Rows are one point carried round by a steady rotation, each followed by how many ticks it has turned.
The counts run from 0 to 296.
[136 106 154 115 129 177 134 159  83 142 183 120 122 139  97 158 108 114
 148 104 131 119 131 107 137  78 146 135 156  77 156 151 104 136 148] => 97
[152 141 147 108 158 129 112 169  98 145  94  77 129 123  90 145 107  83
  86 139 115  95 129 120 119 134 186 145 144 146 110 138 102 166 103] => 144
[187 104 136 106 116 139 132 158  90 155 106  71 132 124 162 123 104 134
 123 152 134 119 184 179 117 161 120 115 118 131 120 162 106 118 105] => 214
[140 118 130  95  78 147 149 149  46 119 134 121 137 116  97 145  95  99
 116 165 161 139 122 161 135  98 177 143 140 166 129 106 116 151 123] => 77
[143 161 163 141 127 130 158 204 101 154 139  97 105 117 166 124 108  92
 112 145 175 121 133 118 144 103 139 126 142 176 149 134 164 159 105] => 208
[155 104 160 106  93 148 146 146  68 127 158 126 111 144 121 112  90  95
 152 136 164 160  96 157 118 113 135 101 175 117  91 131 152 115  93] => 108
[155 158 167 143 138 130 162 193 102 158 117 101  98 111 166 114 119 108
 109 141 171 115 138 123 146 122 132 135 148 183 148 134 152 154 102] => 209
[128 100 155 106 130 170 155 160 104 129 163  88 137 122 164 129 115 134
 154 129 128  83 180 112 126 121 135 150 127 124 171 136  56 120 156] => 225
[131  89 175 147 131 150 131 163 139 156 193  64 113  97 153 138  97 126
 131 109 139 119 155 100  99 119 141 103 140 100 123 156 108 156 135] => 194
[138 100 130  99  94 118 151 142  82 107 145  82 111 160 138 141 132 110
 128 146 107  96 167 128 106  76 153  89 116 178 136 128  80 119 102] => 202
[109 104 144 126 119 153 141 151  95 160 154  74 111 130 142 119 116 136
  95 141  90  85 149  93 100 118 167 139 142 192 121 130 100 173 148] => 198
[147 118 173  88 110 150 159 139  83 111 121 129 138 117 106 114 136 116
 129 127 135 104 113 115 130 134 157 149 182 170 141 114  58 109  96] => 103
[146 139 146 108 164 136 113 190 102 147 109  74 132 119  97 153  98  88
  98 134 111 105 117 121 129 132 184 148 146 138 103 147 124 175 108] => 143
[141  82 152  84  80 140 105 141 106 135 151  94 144 103 127 122 110 128
 119 161 142 119 106  90 131 121 166 151 183 135 124  99 132 140  84] => 131
[168 141 141 127 113 131 119 151  93 168 162 123 110 162  88 123  98 129
  75 111 163 114 113 114 115 117 175 104 159  96 144  98  88 158 149] => 122
[159 129 145 103  70 130  82 144  64 146 119 143  88 101 137 105 119 149
  94 163 175  93 134 107 154 147 104 136 139 130 144 107 105 120 106] => 285
[141 136 147  93  76 130  96 150  63 147 142 111 104  88 111 137 140 154
 134 171 142 104 100 130 138 128 136 161 141 154 125 187 116 138 118] => 35
[181 129 140 117 125 182 142 155  96 188 154 123 109 149 162 139  84 115
 114 126 149 124 125  82 167 110 143 134 155 128 117  93 134 163 126] => 153
[170 114 147 108 119 166 122 128  96 107 160  74 137 154 123 146 101  77
 142 158 112  97 148 128 103 123 179 137 117 128  84 134 108 156  96] => 173
[ 98  83 177 140 144 138 170 162  95 107 142 119  93 120 103 147 132 120
 115  97 113 121 150 105 119 105 127 127 156 155 151 139  63 163 127] => 71
[151 128 150 115 106 115 134 145 110 122 142 111 125 118 138  90 124 168
  92 137 136  87 168 110 143 128 138 158 170 155 178 110  58 150 108] => 254
[168  88 167 127 138 163 140 183  98 150 105 108 131  92 132 145  94 120
 123 129 159 146 152 146 156 150 108 155 171  91 142 152 141 151  98] => 86
[135 136 186 120 111 141 105 169 107 172 169 106  94  93 134 125 119 106
 130 133 167 110  82 100 112 122 157  93 139 108 113 166 133 121 134] => 164
[182 126 156 131 128 118 162 170  85 132 106 137  92 144 114 138 121 111
 114 105 157 159 143 146 156  92 104  99 169 147 149 138 115 128  74] => 82
[180 122 127 127  99 145  97 118  79 138 149 106 122 121 111 156  84 116
 119 164 134 102 180 136 153 111 139 159  98 113 119 113 105 172 103] => 22
[166 112 132  97  97 159 103 150  79 128 137 117 133 109 152 130  96 126
 124 163 152 108 166 113 176 129 123 191 146 113 140 105 128 147  92] => 282
[142 180 138 139 134 119 115 155  58 147 143 139  84 135 107 119  79 103
  88 119 142 118 149 152 139 104 148 104 120 145 125 111  88 161 132] => 274
[150  96 163 105 173 128 140 193 107 115  81 100 109 156 103 125 130 111
 113 117 127 111 122 125 132 169 110 135 177 118 123 147 110 161  96] => 114
[129 161 165 136 166 107 138 191  84 158 128 118  66 105 125 127  97 125
 100 114 133 125 131 148 142 135 125 112 123 159 117 156  98 192 131] => 15
[122 114 144  94 104 121 135 151  89 139 151 106  92 123 154 104 124 163
 122 149 102 101 122  93 154 103 112 158 167 191 138 130 108 175  94] => 4
[150  98 153 115 107 171 108 160  70 177  98 107 119 100  99 132 108 136
  84 150 150 115 133 136 131 181 135 160 159 112 128 133 120 142 136] => 89
[141  94 145 104  60 118 123 128  85 121 173 105 125 102 163  97  93 159
 137 148 145 136 154 154 128 107 121 111 162 125 140 122  93 107 103] => 258
[142 117 142  74  90 150 118 161  73 158 150 108 128  87 150 137 122 162
 169 165 143 114 107 135 159 121 126 170 138 141 127 172 121 150 139] => 33
[136 118 180 128 136 137 159 178 104 103 158  98 110 126 168  99 111 105
 175 127 141 131 153 143 122 116  96 126 169 127 125 170 134 128  76] => 236
[184 118 155 126  92  87 101 154 119 159 129  76  97 132 114 119 153 155
  93 141 146  93 141 113  95 138 138  86 141 127 142 174 107 136  95] => 189
[139 140 182 110 168 144 151 167 114 155 137  92 100 129 139 123 134 125
 131  96  99 101 116 109 104 136 149 101 156 157  98 177  68 146 129] => 168
[181 108 163 130 133 132 167 175  95 132  99 125 102 126 122 145 113 109
 130 101 157 161 150 143 155 102  95 109 171 120 155 147 122 126  74] => 83
[135 129 149 129 136 173 153 146  63 120 138 125 107 142 106 128 103 124
 123 153 125 106 144 135 121 155 147 174 132 165  87 124  94 206 139] => 46
[157 127 133 134 135 130 124 172  95 121 188 104 110 168 129 118  88 119
 128 118 149 121 167 149 126  92 124 117 122  63 158 140 105 172 138] => 248
[126  97 145  93 169 134 133 204 104 144 136  80 118 118 137 151  84  96
 143 114 116 148 104 142 135 110 154 108 157 109 104 159 131 149 127] => 140
[137 105 157  85 129 132 114 183  86 139 162 132  86 103 160 124 105 151
 161 109 139 134 115 136 147 116  91  98 149  89 126 182  90 124 143] => 290
[151 137 131 144 136 139 122 174 105 122 195 107 116 160 132 121  85 124
 120 120 147 111 163 138 137  94 133 141 135  71 160 134 114 181 139] => 249
[118 157 168 139 150 109 132 187  84 157 133 120  66  98 125 126  85 113
 103 123 142 125 122 147 133 134 132 114 123 154 112 154 112 187 134] => 14
